In the data rows, 128 means zero.
How far apart are the two rows of each pair, measured in a hidden way? 0 means very close, and 40 very far. Two or three weighted sums of its numbers give each row a place; it is the straight-line distance between the places.
[107, 102, 124, 111, 112, 105, 117, 111, 134, 108, 120, 105, 118]
[127, 138, 151, 159, 174, 125, 156, 143, 104, 155, 121, 177, 124] ~ 14
[113, 114, 106, 131, 120, 113, 109, 112, 120, 130, 93, 103, 87]
[100, 127, 114, 134, 136, 112, 147, 124, 124, 136, 113, 130, 115] ~ 12
[144, 109, 123, 111, 116, 127, 96, 113, 103, 117, 115, 112, 114]
[112, 121, 142, 123, 119, 133, 130, 127, 161, 112, 144, 110, 150] ~ 20
[133, 162, 109, 167, 140, 123, 155, 150, 128, 156, 108, 153, 109]
[86, 148, 123, 158, 144, 118, 175, 131, 118, 153, 97, 146, 101] ~ 15
[198, 161, 162, 92, 135, 209, 111, 114, 192, 109, 169, 102, 178]
[89, 103, 132, 97, 110, 117, 109, 136, 137, 105, 167, 113, 159] ~ 36
[99, 123, 148, 135, 149, 126, 124, 112, 108, 139, 128, 138, 102]
[105, 86, 101, 102, 112, 100, 93, 99, 111, 116, 128, 102, 102] ~ 2
[123, 157, 154, 126, 156, 117, 153, 126, 141, 145, 120, 144, 143]
[102, 125, 175, 108, 150, 156, 131, 146, 178, 107, 197, 134, 202] ~ 19
[121, 178, 129, 147, 171, 107, 134, 190, 125, 167, 107, 169, 107]
[115, 106, 101, 106, 114, 150, 120, 115, 112, 103, 137, 122, 139] ~ 18
[124, 218, 141, 234, 203, 120, 204, 255, 127, 233, 107, 240, 103]
[109, 95, 156, 114, 111, 128, 114, 119, 132, 109, 131, 133, 128] ~ 38
[91, 90, 113, 95, 113, 106, 136, 108, 114, 96, 139, 99, 126]
[104, 103, 100, 131, 114, 104, 113, 120, 115, 127, 113, 139, 105] ~ 8
[86, 183, 136, 212, 159, 120, 199, 177, 138, 207, 99, 176, 92]
[137, 109, 130, 100, 129, 119, 109, 99, 103, 95, 148, 110, 154] ~ 25
[123, 140, 139, 148, 129, 116, 111, 138, 142, 125, 126, 120, 117]
[154, 93, 104, 106, 108, 106, 95, 101, 102, 111, 96, 103, 113] ~ 11
[184, 111, 121, 97, 98, 139, 94, 95, 122, 103, 115, 94, 136]
[153, 122, 124, 112, 118, 156, 95, 109, 121, 107, 132, 107, 144] ~ 7
[91, 83, 111, 95, 94, 127, 101, 112, 101, 100, 141, 107, 115]
[146, 196, 138, 175, 169, 101, 150, 212, 139, 195, 100, 179, 112] ~ 27
[191, 101, 127, 126, 126, 133, 109, 107, 120, 118, 95, 120, 140]
[138, 201, 140, 194, 128, 142, 148, 141, 124, 187, 107, 140, 131] ~ 9
[127, 158, 107, 174, 138, 113, 150, 142, 112, 167, 98, 148, 97]
[118, 155, 111, 189, 153, 120, 157, 159, 123, 185, 110, 173, 99] ~ 7
[94, 78, 99, 102, 94, 93, 109, 105, 117, 93, 116, 95, 103]
[111, 101, 99, 121, 110, 118, 98, 113, 95, 114, 104, 120, 108] ~ 4
[113, 90, 106, 99, 108, 109, 90, 99, 114, 101, 101, 101, 126]
[136, 151, 145, 121, 105, 130, 106, 113, 121, 132, 140, 112, 139] ~ 5
[209, 168, 162, 129, 124, 199, 104, 114, 150, 95, 170, 93, 192]
[144, 117, 125, 106, 109, 134, 116, 103, 129, 110, 143, 100, 138] ~ 25
[252, 240, 179, 162, 120, 202, 122, 124, 146, 147, 211, 141, 240]
[157, 122, 99, 109, 101, 111, 122, 109, 133, 110, 148, 91, 108] ~ 12
[140, 121, 117, 105, 105, 125, 110, 118, 157, 105, 143, 83, 134]
[108, 111, 97, 127, 112, 99, 116, 144, 107, 122, 107, 130, 88] ~ 18
[117, 117, 153, 111, 182, 152, 147, 112, 163, 108, 195, 126, 155]
[78, 146, 103, 186, 173, 114, 177, 201, 98, 174, 91, 189, 86] ~ 16
[117, 114, 127, 128, 132, 116, 107, 112, 124, 142, 99, 139, 118]
[126, 141, 107, 162, 167, 102, 144, 180, 100, 162, 96, 157, 107] ~ 33
[141, 131, 184, 117, 165, 174, 131, 136, 143, 121, 198, 125, 186]
[97, 102, 123, 126, 139, 112, 153, 116, 121, 119, 142, 120, 132] ~ 9
[157, 189, 126, 135, 156, 112, 127, 197, 141, 160, 105, 150, 110]
[116, 113, 114, 130, 126, 107, 122, 126, 108, 137, 93, 154, 106] ~ 35
[117, 158, 143, 168, 137, 106, 146, 203, 124, 170, 92, 168, 113]
[151, 161, 175, 107, 111, 179, 141, 98, 133, 95, 154, 113, 142] ~ 6
[101, 154, 94, 176, 149, 103, 160, 209, 94, 169, 86, 166, 92]
[125, 174, 150, 156, 133, 124, 133, 156, 115, 177, 88, 155, 116] ~ 25
[121, 143, 135, 134, 145, 117, 165, 134, 139, 146, 102, 161, 129]
[131, 102, 130, 108, 107, 126, 111, 96, 134, 117, 114, 98, 117] ~ 16
[106, 109, 99, 138, 116, 91, 120, 144, 115, 136, 96, 139, 87]
[102, 161, 121, 174, 144, 115, 159, 149, 110, 180, 106, 179, 97] ~ 9
[90, 138, 106, 167, 138, 124, 131, 157, 126, 154, 124, 168, 77]
[91, 123, 109, 147, 117, 121, 130, 154, 130, 135, 115, 153, 78] ~ 4
[136, 122, 100, 96, 104, 129, 102, 105, 114, 93, 146, 92, 136]
[163, 156, 147, 135, 114, 119, 137, 164, 188, 112, 180, 112, 144] ~ 27
[146, 113, 180, 111, 124, 172, 117, 102, 135, 102, 185, 115, 149]
[137, 113, 119, 113, 125, 111, 112, 111, 139, 122, 108, 124, 113] ~ 8
[198, 188, 216, 99, 142, 198, 133, 118, 178, 106, 232, 136, 207]
[99, 189, 181, 177, 161, 133, 199, 135, 131, 173, 116, 154, 109] ~ 10
[85, 97, 121, 102, 146, 101, 159, 107, 135, 105, 159, 115, 108]
[86, 105, 123, 114, 125, 116, 117, 127, 141, 108, 150, 125, 151] ~ 20
[98, 102, 117, 112, 117, 124, 113, 120, 124, 108, 138, 128, 166]
[150, 115, 116, 108, 129, 117, 101, 113, 109, 121, 109, 107, 111] ~ 28
[88, 135, 163, 104, 153, 124, 138, 158, 168, 108, 202, 133, 211]
[108, 98, 106, 127, 124, 107, 119, 125, 123, 125, 97, 124, 105] ~ 19
[140, 90, 99, 93, 102, 122, 115, 107, 109, 92, 160, 95, 150]
[94, 174, 126, 203, 164, 105, 189, 233, 101, 204, 96, 204, 91] ~ 9
[122, 113, 127, 133, 125, 160, 136, 121, 153, 107, 167, 105, 118]
[128, 89, 126, 103, 104, 119, 97, 94, 146, 112, 110, 99, 120] ~ 19
[161, 98, 124, 104, 131, 122, 97, 94, 113, 120, 119, 109, 127]
[98, 121, 144, 120, 150, 131, 123, 139, 174, 110, 161, 134, 184] ~ 21
[111, 143, 117, 157, 131, 114, 154, 132, 142, 162, 93, 142, 106]
[209, 155, 161, 119, 132, 178, 167, 144, 175, 117, 255, 143, 238] ~ 19
[123, 118, 100, 128, 115, 101, 115, 108, 101, 133, 94, 134, 105]
[70, 137, 89, 170, 151, 105, 162, 157, 93, 162, 86, 157, 86] ~ 6
[143, 125, 136, 130, 130, 139, 106, 109, 164, 120, 123, 127, 165]
[97, 110, 123, 115, 166, 120, 124, 127, 156, 117, 159, 132, 119] ~ 27
[156, 95, 132, 93, 115, 146, 96, 97, 136, 100, 138, 106, 161]
[90, 79, 99, 96, 117, 97, 112, 93, 114, 102, 128, 105, 101] ~ 20
[117, 132, 142, 108, 128, 144, 110, 128, 130, 106, 182, 116, 178]
[98, 124, 111, 124, 138, 116, 136, 150, 142, 130, 123, 146, 91] ~ 12
[77, 150, 118, 196, 186, 131, 175, 190, 122, 188, 101, 207, 90]
[105, 112, 133, 113, 124, 132, 129, 129, 143, 101, 159, 100, 140] ~ 7
[140, 109, 100, 99, 111, 106, 112, 109, 120, 103, 140, 91, 110]
[187, 154, 143, 108, 107, 159, 140, 127, 141, 114, 206, 129, 208] ~ 6
[145, 167, 127, 196, 150, 108, 169, 211, 147, 195, 113, 196, 104]
[113, 108, 96, 128, 112, 95, 112, 122, 98, 136, 91, 128, 93] ~ 23
[74, 159, 112, 169, 165, 124, 173, 167, 110, 171, 91, 166, 105]
[103, 116, 93, 158, 122, 96, 129, 140, 106, 147, 95, 145, 83] ~ 8
[133, 100, 104, 107, 94, 114, 105, 100, 125, 98, 113, 85, 111]
[140, 92, 95, 97, 95, 107, 93, 91, 98, 99, 101, 93, 111] ~ 11
[147, 169, 190, 167, 167, 140, 160, 131, 95, 186, 136, 175, 151]
[161, 206, 164, 126, 131, 139, 104, 116, 126, 154, 137, 111, 130] ~ 16
[98, 141, 98, 179, 149, 123, 157, 132, 107, 163, 99, 153, 98]
[151, 104, 118, 125, 109, 116, 113, 129, 111, 128, 91, 120, 111] ~ 13
[123, 102, 135, 104, 167, 129, 129, 99, 143, 117, 159, 131, 129]
[141, 177, 143, 125, 118, 131, 103, 103, 117, 128, 121, 111, 122] ~ 8
[143, 110, 115, 102, 98, 125, 98, 115, 119, 109, 112, 99, 118]
[131, 131, 125, 143, 145, 127, 174, 121, 159, 131, 152, 164, 132] ~ 10
[111, 82, 111, 98, 107, 110, 97, 95, 120, 101, 123, 98, 105]
[105, 127, 114, 110, 115, 128, 109, 104, 105, 124, 144, 124, 129] ~ 16
[125, 91, 122, 122, 108, 115, 117, 123, 109, 122, 89, 129, 116]
[134, 127, 131, 113, 101, 119, 104, 93, 111, 122, 135, 99, 115] ~ 10
[95, 108, 109, 127, 125, 105, 123, 131, 93, 137, 91, 144, 97]
[81, 169, 111, 198, 155, 117, 191, 184, 106, 197, 102, 187, 94] ~ 10
[110, 87, 97, 102, 96, 113, 91, 93, 112, 104, 112, 90, 103]
[112, 88, 113, 100, 111, 114, 105, 96, 139, 96, 128, 94, 116] ~ 3
[101, 83, 88, 111, 94, 97, 100, 94, 84, 112, 89, 99, 96]
[162, 105, 96, 112, 106, 126, 100, 108, 123, 110, 105, 94, 127] ~ 23
[95, 93, 114, 102, 111, 116, 123, 119, 115, 113, 144, 104, 103]
[202, 179, 150, 128, 110, 157, 124, 117, 125, 124, 186, 124, 192] ~ 13
[182, 148, 136, 122, 116, 141, 107, 145, 130, 134, 108, 125, 133]
[167, 155, 141, 143, 141, 132, 120, 124, 118, 143, 95, 160, 123] ~ 16
[89, 129, 90, 166, 144, 109, 146, 153, 116, 154, 95, 162, 91]
[175, 174, 255, 109, 137, 196, 136, 129, 145, 134, 188, 130, 187] ~ 12
[125, 181, 130, 177, 157, 138, 185, 153, 120, 167, 117, 163, 122]
[146, 127, 132, 128, 106, 137, 126, 91, 125, 125, 133, 154, 154] ~ 26
[143, 130, 127, 108, 109, 151, 91, 98, 119, 90, 134, 94, 146]
[132, 97, 98, 100, 98, 125, 96, 107, 121, 106, 124, 92, 135] ~ 4
[118, 113, 95, 125, 104, 112, 106, 145, 102, 121, 114, 130, 118]
[101, 111, 89, 136, 111, 99, 124, 124, 96, 138, 89, 132, 89] ~ 6
[175, 96, 119, 96, 88, 141, 109, 102, 130, 101, 141, 92, 169]
[144, 145, 168, 128, 119, 173, 125, 128, 162, 110, 159, 120, 186] ~ 12
[95, 87, 129, 101, 102, 133, 91, 113, 102, 93, 128, 105, 127]
[141, 112, 103, 105, 110, 120, 110, 110, 105, 112, 103, 118, 119] ~ 18
[107, 107, 138, 100, 119, 132, 123, 128, 155, 101, 154, 104, 158]
[131, 83, 93, 106, 99, 114, 104, 101, 125, 98, 111, 89, 120] ~ 10
[90, 208, 171, 209, 229, 151, 255, 169, 158, 216, 111, 195, 132]
[121, 74, 94, 94, 101, 104, 96, 90, 111, 96, 112, 96, 103] ~ 6
[108, 102, 112, 141, 129, 102, 114, 125, 112, 141, 108, 145, 93]
[98, 91, 126, 108, 149, 143, 148, 99, 147, 103, 149, 125, 139] ~ 3
[120, 113, 107, 100, 115, 112, 119, 131, 135, 101, 159, 93, 126]
[88, 245, 169, 255, 201, 141, 255, 228, 150, 255, 127, 240, 108] ~ 12
[131, 103, 143, 88, 114, 158, 103, 109, 130, 106, 155, 99, 149]
[90, 114, 116, 143, 128, 102, 130, 134, 110, 151, 103, 153, 88] ~ 11
[132, 121, 138, 112, 110, 114, 101, 107, 134, 119, 114, 113, 132]
[102, 143, 100, 189, 141, 116, 154, 157, 131, 165, 96, 163, 100] ~ 10
[145, 120, 175, 100, 94, 154, 102, 93, 129, 112, 142, 107, 125]
[133, 101, 105, 102, 94, 132, 104, 96, 124, 95, 117, 100, 121] ~ 9
[100, 100, 108, 94, 104, 115, 118, 113, 117, 92, 149, 91, 104]
[142, 114, 129, 156, 156, 111, 129, 138, 134, 139, 91, 156, 110] ~ 21
[134, 131, 164, 121, 137, 115, 152, 161, 195, 112, 184, 131, 178]
[169, 156, 127, 111, 95, 146, 99, 103, 133, 104, 134, 94, 126] ~ 18
[123, 95, 111, 93, 92, 127, 92, 91, 111, 93, 121, 87, 110]
[153, 105, 100, 101, 100, 114, 97, 103, 110, 116, 101, 95, 111] ~ 8
[152, 84, 119, 94, 98, 137, 102, 103, 124, 100, 118, 93, 150]
[132, 104, 105, 103, 86, 134, 96, 96, 111, 99, 121, 89, 143] ~ 8
[167, 154, 151, 133, 114, 168, 120, 126, 160, 103, 163, 94, 170]
[86, 183, 139, 196, 186, 135, 210, 149, 135, 196, 101, 181, 120] ~ 28
[94, 119, 130, 107, 126, 132, 139, 138, 140, 98, 184, 94, 135]
[158, 118, 148, 114, 133, 125, 108, 93, 139, 118, 129, 125, 120] ~ 12
[138, 136, 120, 153, 139, 115, 136, 135, 123, 156, 96, 153, 110]
[125, 105, 106, 141, 128, 109, 111, 122, 120, 133, 111, 138, 95] ~ 3
[104, 143, 128, 138, 136, 102, 131, 175, 93, 149, 143, 152, 113]
[80, 100, 110, 118, 164, 113, 121, 118, 135, 113, 156, 127, 102] ~ 15
[107, 95, 120, 103, 118, 111, 135, 123, 145, 105, 159, 110, 141]
[120, 140, 120, 116, 121, 133, 114, 109, 103, 138, 155, 136, 138] ~ 18
